[[  2 -11  -6 -21 -36]
 [ 34  -1  15 -17  34]
 [ -3  62  16  27   2]]
|
[[34 -1 15]
 [-3 62 16]]

[[ -1  14  51  -5  35]
 [ 56  -5 -19  53 -33]
 [  3  12 -11   4  20]]
|
[[ 56  -5 -19]
 [  3  12 -11]]

[[-40  32   2 -16 -26]
 [ 30  -3  19 -40 -41]
 [  8  50  42  -2 -52]]
|
[[30 -3 19]
 [ 8 50 42]]

[[ -1   9  26 -60]
 [ 12  -6  11 -13]
 [ 20  11 -10  52]
 [ 13   2  -7  43]
 [ 13  14  11 -14]]
|
[[ 12  -6  11]
 [ 20  11 -10]]

[[ -2 -49 -54]
 [ -6 -37 -46]
 [  6  -3  -1]
 [  6  19  20]]
|
[[ -6 -37 -46]
 [  6  -3  -1]]

[[ 51 -61  56]
 [ -7  37 -71]
 [-26 -58 -31]]
|
[[ -7  37 -71]
 [-26 -58 -31]]
---
[[-48 -29  40  -3]
 [-33 -31  18 -41]
 [ 31  49 -11  29]
 [ 45  32 -44  43]
 [ 41  37 -21  40]
 [ 50 -20 -33  38]
 [-42 -18  22 -49]
 [-41  15  17 -38]
 [ 37 -21 -29  40]
 [-20   6 -45 -37]
 [-39  21  13 -31]
 [ 12  27  30  29]]
|
[[-48 -29  40  -3]
 [ 31  49 -11  29]
 [ 41  37 -21  40]
 [-42 -18  22 -49]
 [ 37 -21 -29  40]
 [-39  21  13 -31]]

[[-30 -10   7  40  19  16 -20  -1  26  18 -19 -25]
 [-10  -8 -43 -20 -20  55 -36 -48  40   6 -24 -50]
 [ -8  49 -20  -9 -34 -38  35  31 -42  48  43 -39]
 [ 15 -48  38   3  42  19 -24 -18  24 -69 -35  71]
 [ 31 -42  20  -8  29  44 -29 -29  44 -66 -53  52]]
|
[[-30 -10   7  40  19  16 -20  -1  26  18 -19 -25]
 [ -8  49 -20  -9 -34 -38  35  31 -42  48  43 -39]
 [ 31 -42  20  -8  29  44 -29 -29  44 -66 -53  52]]

[[ -6  42 -15 -55  -3  -5 -26  47  29 -18 -24  28 -27  -4  32  43]
 [ 15  38 -15 -22   8 -29 -14  55 -51   5   3  18  12  13 -17   7]
 [ 21  17   6  -3 -23  11  -2  -1   0  15  -7  -1  -9 -16   4  26]
 [ 49  -7 -18  37 -23 -42  45   4 -21  11   8 -33  48 -26 -50  18]]
|
[[ -6  42 -15 -55  -3  -5 -26  47  29 -18 -24  28 -27  -4  32  43]
 [ 21  17   6  -3 -23  11  -2  -1   0  15  -7  -1  -9 -16   4  26]]

[[-53 -38]
 [-30  14]
 [ 30 -66]
 [-54 -26]
 [ 50 -40]
 [-12  22]]
|
[[-53 -38]
 [ 30 -66]
 [ 50 -40]]

[[ 36  36  34  32  18 -41 -16  31]
 [-66 -64 -67 -67 -26  54  -5 -66]
 [  0   3  -7  -9  22  22 -16 -10]
 [ 63  59  69  69  11 -65  16  69]
 [-55 -55 -51 -49 -32  51  21 -46]
 [-52 -49 -57 -57  -8  62  -6 -57]
 [ 35  36  30  29  24 -32 -19  27]
 [-29 -32 -18 -15 -43   0  29 -12]
 [ -6  -4  -9 -10   3   0 -16 -11]
 [ -7  -8  -5  -4  -7  10  12  -3]
 [ 58  57  54  52  30 -58 -20  50]
 [ 58  58  55  53  34 -40  -8  52]]
|
[[ 36  36  34  32  18 -41 -16  31]
 [  0   3  -7  -9  22  22 -16 -10]
 [-55 -55 -51 -49 -32  51  21 -46]
 [ 35  36  30  29  24 -32 -19  27]
 [ -6  -4  -9 -10   3   0 -16 -11]
 [ 58  57  54  52  30 -58 -20  50]]

[[  2 -12 -17  -6 -23  -4   5  -4  -1  -1  -2   2  -1  10]
 [  3 -12 -17  -6 -24  -4   5  -4  -1   0  -2   0  -1  12]
 [  4 -22 -19  -9 -22  -5   8  -2  -1  -2  -6  10   1   4]
 [  5 -19 -20  -6 -28  -6   8  -4  -5   1  -5   5  -4   7]
 [ -2  19  -6   1 -21   2  -4   0   3   7  10 -27  -4  34]
 [-16 -18  22 -10  57  10  -4   9  34 -25  -9  40  37 -48]]
|
[[  2 -12 -17  -6 -23  -4   5  -4  -1  -1  -2   2  -1  10]
 [  4 -22 -19  -9 -22  -5   8  -2  -1  -2  -6  10   1   4]
 [ -2  19  -6   1 -21   2  -4   0   3   7  10 -27  -4  34]]
---
[[  9   5 -55]
 [ 25  19 -44]
 [ 15  15 -52]
 [  7  -7 -59]
 [ 15 -15 -62]]
|
[[ 9  5]
 [25 19]
 [15 15]]

[[-35   3 -58  52  -9]
 [-22   1 -64  48 -30]
 [-16   4 -63  49 -22]
 [-16   3 -66  49 -29]]
|
[[-35   3]
 [-22   1]
 [-16   4]]

[[ 22 -16 -16  33 -35]
 [-48 -15 -15 -36 -45]
 [-22  18  18  16  64]]
|
[[ 22 -16]
 [-48 -15]
 [-22  18]]

[[ 17 -20  44]
 [-54  45 -24]
 [ 30  34  59]
 [-50 -22 -40]
 [-12  61 -62]]
|
[[ 17 -20]
 [-54  45]
 [ 30  34]]

[[ 15  22  22 -33]
 [ 47  30 -21 -28]
 [-58 -24  15  41]
 [ 33 -18 -48   5]]
|
[[ 15  22]
 [ 47  30]
 [-58 -24]]

[[ -4  13  12  56]
 [ 30  61  -8  42]
 [-13  45 -68 -56]
 [  9 -49  66 -59]]
|
[[ -4  13]
 [ 30  61]
 [-13  45]]

[[-11  24  -4  -4  11]
 [ 12  12 -11 -16  52]
 [  3  31  -7  -5  15]
 [ -4  13   2 -17  43]]
|
[[-11  24]
 [ 12  12]
 [  3  31]]

[[ -1  64   9]
 [-14  62   2]
 [-55   2  34]]
|
[[ -1  64]
 [-14  62]
 [-55   2]]
---
[[-32 -41 -48 -29  43  48  62]
 [-26 -31 -50 -39  38  50  48]
 [-31  44  22 -53 -15 -46 -33]
 [ 26 -17  38  43 -37 -28  12]
 [ 42 -37  44  55 -17 -30  46]
 [ 53 -38  49  27 -42   8  33]]
|
[[-32 -41 -48 -29  43  48  62]
 [ 53 -38  49  27 -42   8  33]
 [ 42 -37  44  55 -17 -30  46]
 [-26 -31 -50 -39  38  50  48]
 [ 26 -17  38  43 -37 -28  12]
 [-31  44  22 -53 -15 -46 -33]]

[[ 29 -42  20]
 [-41 -43 -36]
 [  8  38 -22]
 [-11   3  61]
 [ 37  56 -57]
 [ 43 -25  -7]
 [-53  12 -29]
 [ 17 -35  28]
 [ 12  36  64]
 [-38 -24 -28]
 [-12 -40 -51]]
|
[[-41 -43 -36]
 [ 29 -42  20]
 [-12 -40 -51]
 [ 17 -35  28]
 [ 43 -25  -7]
 [-38 -24 -28]
 [-11   3  61]
 [-53  12 -29]
 [ 12  36  64]
 [  8  38 -22]
 [ 37  56 -57]]

[[ -2 -41 -30 -12  53  -9 -29 -31]
 [ 16 -29 -45 -50  36 -23 -22 -34]
 [ 10 -22 -19 -22  19   6 -23 -24]
 [ 20 -33 -42 -53  39 -25 -25 -35]
 [ 16 -31 -22 -34  31 -14 -28 -27]]
|
[[ -2 -41 -30 -12  53  -9 -29 -31]
 [ 20 -33 -42 -53  39 -25 -25 -35]
 [ 16 -31 -22 -34  31 -14 -28 -27]
 [ 16 -29 -45 -50  36 -23 -22 -34]
 [ 10 -22 -19 -22  19   6 -23 -24]]

[[ 13  35 -36]
 [-44  43 -37]
 [-42  38 -30]
 [ -4  49  36]
 [ 44  28  57]
 [ 46  48 -30]
 [-40  37 -42]
 [-57   4 -45]
 [ 55  55 -47]]
|
[[-57   4 -45]
 [ 44  28  57]
 [ 13  35 -36]
 [-40  37 -42]
 [-42  38 -30]
 [-44  43 -37]
 [ 46  48 -30]
 [ -4  49  36]
 [ 55  55 -47]]

[[-34 -12  63  45   0 -63 -33]
 [-40 -52 -49  29 -42  38  10]
 [-69 -49 -42  49 -12 -50 -47]
 [-58 -57 -63  46  27 -43 -44]
 [-42  30  41  39 -21 -36 -47]
 [-63  47  57  45 -53 -48  13]
 [ -2  55  28  20   3 -36  40]]
|
[[-58 -57 -63  46  27 -43 -44]
 [-40 -52 -49  29 -42  38  10]
 [-69 -49 -42  49 -12 -50 -47]
 [-34 -12  63  45   0 -63 -33]
 [-42  30  41  39 -21 -36 -47]
 [-63  47  57  45 -53 -48  13]
 [ -2  55  28  20   3 -36  40]]

[[ 16 -24 -23 -43  25 -29 -11 -18]
 [  7  -6 -26 -30   3 -15   4  -9]
 [ -7 -45 -13 -13  50  11 -45 -63]
 [ -5 -43 -15 -15  48   9 -43 -61]
 [ -1 -38 -13 -18  40   7 -40 -56]
 [ 12 -27 -40 -51  33 -31 -12 -28]
 [  1 -37 -16 -20  39   4 -37 -56]]
|
[[ -7 -45 -13 -13  50  11 -45 -63]
 [ -5 -43 -15 -15  48   9 -43 -61]
 [ -1 -38 -13 -18  40   7 -40 -56]
 [  1 -37 -16 -20  39   4 -37 -56]
 [ 12 -27 -40 -51  33 -31 -12 -28]
 [ 16 -24 -23 -43  25 -29 -11 -18]
 [  7  -6 -26 -30   3 -15   4  -9]]
